One hidden turn or mirror swaps the rows below in pairs. Which row is each named row swapped with?
The rows were stretched afterwards, more along some directions than others.
zes: [-47.8  -4.8 -11.6 -13.8 -30.9  -0.2  53.2 -20.5   9.5 -10.6  -4.5  -5.9
 -38.7  16.8 -33.0   7.8]
lon: [-11.0  10.8   3.9  -8.4   3.0  16.7  14.5  32.7  31.0 -13.4  -7.9  -3.8
 -39.8  -2.5 -10.1  19.2]
fev: [ -7.4 -13.6 -27.2 -36.1   0.8   9.4  -0.3  20.9   2.8   7.2 -26.6  16.2
  -4.8  13.1   4.1  43.0]
guk: [  8.0  15.3 -15.5   2.6 -25.0 -31.1  -5.4  20.0 -14.6  11.9 -16.3 -30.4
  26.6  -1.1 -15.3  18.9]
med: [ 14.4 -26.1  -9.4  15.7 -36.4   9.8  -2.5  -4.6 -17.3  39.9 -37.3 -21.8
 -37.2  -7.7 -16.6   1.2]
miva: [  7.8  26.3  -6.2   5.2  -2.9   6.3 -15.2  -5.9 -10.4   0.5  -0.9 -30.0
  35.8   6.5  -4.9  -6.8]
lop: [  1.7 -20.2  -5.2  15.3  -3.5 -25.5 -42.7  30.6  21.2  18.8 -49.2   2.7
 -19.9 -27.7  19.0   2.6]
vudi: [ -0.2   7.2 -40.6  -8.4 -35.9  10.7  54.0 -28.2 -23.7  13.4  23.3 -15.2
 -37.8 -16.1  22.4  18.5]
Dumog: [  7.8  11.2 -22.1 -27.0 -12.7   5.8 -15.5  -5.4  11.2  -5.5   6.7  -2.3
  19.1   7.1  13.7  45.3]
gudu: [ -8.9   1.2 -16.3  26.7  -9.8 -14.7 -18.6 -15.1   7.4  32.5 -45.0   3.4
 -25.9  -3.6   4.6  -6.4]
gez: [ 18.5 -13.2 -16.9   7.9  -4.5 -15.7 -31.5  30.9  15.1  16.1 -34.7  -7.7
  -5.4 -27.7  11.3   1.6]
zug: [ 16.4 -24.0 -14.1   5.0  -6.8 -31.3 -37.7  29.9  12.4  19.5 -48.3  -1.3
  -6.5 -28.7  14.0   8.7]
Leki: [ 35.7  34.8 -34.2  -9.6   2.0  31.7 -17.6 -15.2  -3.1  29.9 -19.6  17.6
  15.0  -8.9   2.0  31.1]
kof: [-16.4 -16.7 -21.7 -28.9  -9.0  16.6  -2.3  20.9   1.7  14.1 -10.6   3.3
 -13.0  12.7   5.4  41.1]
pepu: [  0.4  24.1 -39.1  18.6 -37.9 -33.4  -6.5  -5.1  -6.0  26.6 -27.8   0.5
 -12.9 -23.1  37.8  29.9]
Boda: [-18.1 -15.4 -11.4  21.1 -23.4 -32.4  -7.4 -16.0  25.4  21.0 -39.5  27.3
 -69.3 -31.9   8.6  15.7]
Fizu: [ 14.7  32.0 -28.5  -5.3  -1.3  14.9 -13.5 -12.8 -10.8  42.7   0.9   9.4
   3.3   0.1  34.3  56.0]
Gevob: [ 27.0  -8.0 -17.5  -3.7 -11.3 -17.7  -0.3 -18.5 -13.5  14.3 -40.2   6.0
  17.6  -5.1  16.3  11.8]
Zibo: [ -9.5 -14.7 -25.1 -26.5  -2.9   7.1  -8.2  24.4  -1.4  13.3 -32.7  16.9
  -0.6  19.0  -3.7  48.8]
Lefun: [-39.8   6.3  -8.4  -2.2  -8.8  16.5 -12.5  -4.6  29.4  -9.9 -17.7  19.1
 -31.5 -14.5  37.6  21.8]
bosof: [  8.3   7.5 -34.7 -47.8   5.0   9.4  33.8   6.9  -5.0 -36.5  19.6   4.6
  -7.9   2.6  43.4  18.8]
rusuf: [-42.8  -9.7 -14.9  14.8 -39.4 -30.9   7.2 -19.6  20.9  24.2 -18.2 -10.2
 -44.7 -10.5  13.3  33.7]
batup: [ -6.5  24.6  -4.0  14.8  -5.3   7.0  16.8 -28.7  13.4 -15.6 -21.4   3.4
  -8.6 -17.7 -14.7  -9.0]
telez: [-36.7   1.1  -5.3 -15.0  -3.8   5.7 -11.7  15.8  24.5   6.0   8.7   7.5
 -14.6  25.5 -18.6  62.2]
malog: [ -8.0 -18.3 -27.0 -36.6  -2.8  11.1  11.0  17.2  -2.6   3.4 -24.2  16.3
  -9.7  19.1  -6.3  43.8]
Golib: [-18.1  15.3   0.9  12.6  -6.5  -7.3  25.1 -25.3   7.7 -17.4 -23.8  12.1
  -8.5  -3.9 -17.7  -0.9]
lisaf: [ -7.4   2.1 -12.4   0.3 -30.6 -13.6 -29.0  -6.9 -24.3  42.7  -6.9  -0.3
   7.1  -9.0  21.5  40.2]
bom: [ 18.6 -20.9 -14.2  10.4  -4.5 -27.4 -25.1  21.6  13.5  16.1 -49.5   2.6
 -13.2 -28.8   6.9  -0.4]
Nen: [-52.3   8.1 -20.1  -9.2  -4.5   5.3  11.2 -17.6  35.8 -22.6 -13.0  20.4
 -57.5  -2.4  23.7  16.4]
deti: [-13.1  -8.0 -23.4  -5.6 -28.7   1.7  -0.5 -40.3   2.8   3.1 -35.4  -2.9
 -23.5  -8.9  14.1   5.2]
Vimuv: [-10.4  42.2 -26.3 -15.5 -19.1  30.3  13.5  -8.8  13.1 -23.8  20.0 -15.8
  21.9   3.7 -13.4  14.8]
ludov: [ -5.5  11.0 -40.8  -2.0 -42.0   1.9  54.0 -33.5 -27.1  23.1  10.7 -16.0
 -38.6 -15.7  20.0  25.8]
Zaru: [  0.2   0.4 -41.1  -4.9 -33.8 -36.5  37.5   6.4  -9.0   6.3 -25.3  -7.4
 -37.2 -35.9  21.4  26.7]
zisa: [  4.3  38.0 -10.9   2.9  -6.4   7.9  -8.5  -8.0   4.7  11.4  10.3 -13.5
  12.5 -28.2  26.5 -13.0]
fufi: [  3.3   8.7 -39.8  -1.8 -34.7  10.4  52.3 -40.5 -25.4  17.8  19.6 -11.5
 -35.7 -17.7  19.8   9.8]
Falif: [ 13.5   9.8 -24.8  -5.9 -14.8  22.5  21.3 -29.8   1.5   0.2 -38.1   4.7
   1.9 -18.8 -31.9   3.2]
Kup: [-35.5  20.9 -24.3 -20.4 -13.2 -24.5  28.4   5.1  35.2 -18.1   3.2   0.8
 -47.3 -18.0  54.6  42.5]
Nis: [ -2.4  25.7 -37.0 -16.8  -6.6 -21.6  11.5  -5.3   1.9 -11.8 -23.7   5.5
  -7.1   3.6  52.6  11.5]
kuzep: [-30.4  -6.7 -24.9   5.3 -46.9 -15.9  14.8   5.4   2.3   5.6  14.9 -39.4
 -41.2 -33.8  60.1   1.2]
ber: [ -9.8  15.0  -1.5  17.1  -7.9  -4.5  15.7 -24.7   9.3 -12.7 -33.3   9.6
  -6.1  -9.9 -17.1  -5.8]

gudu swaps with telez
malog swaps with bom
guk swaps with Leki
kof swaps with lop
lon swaps with med
fufi swaps with Golib

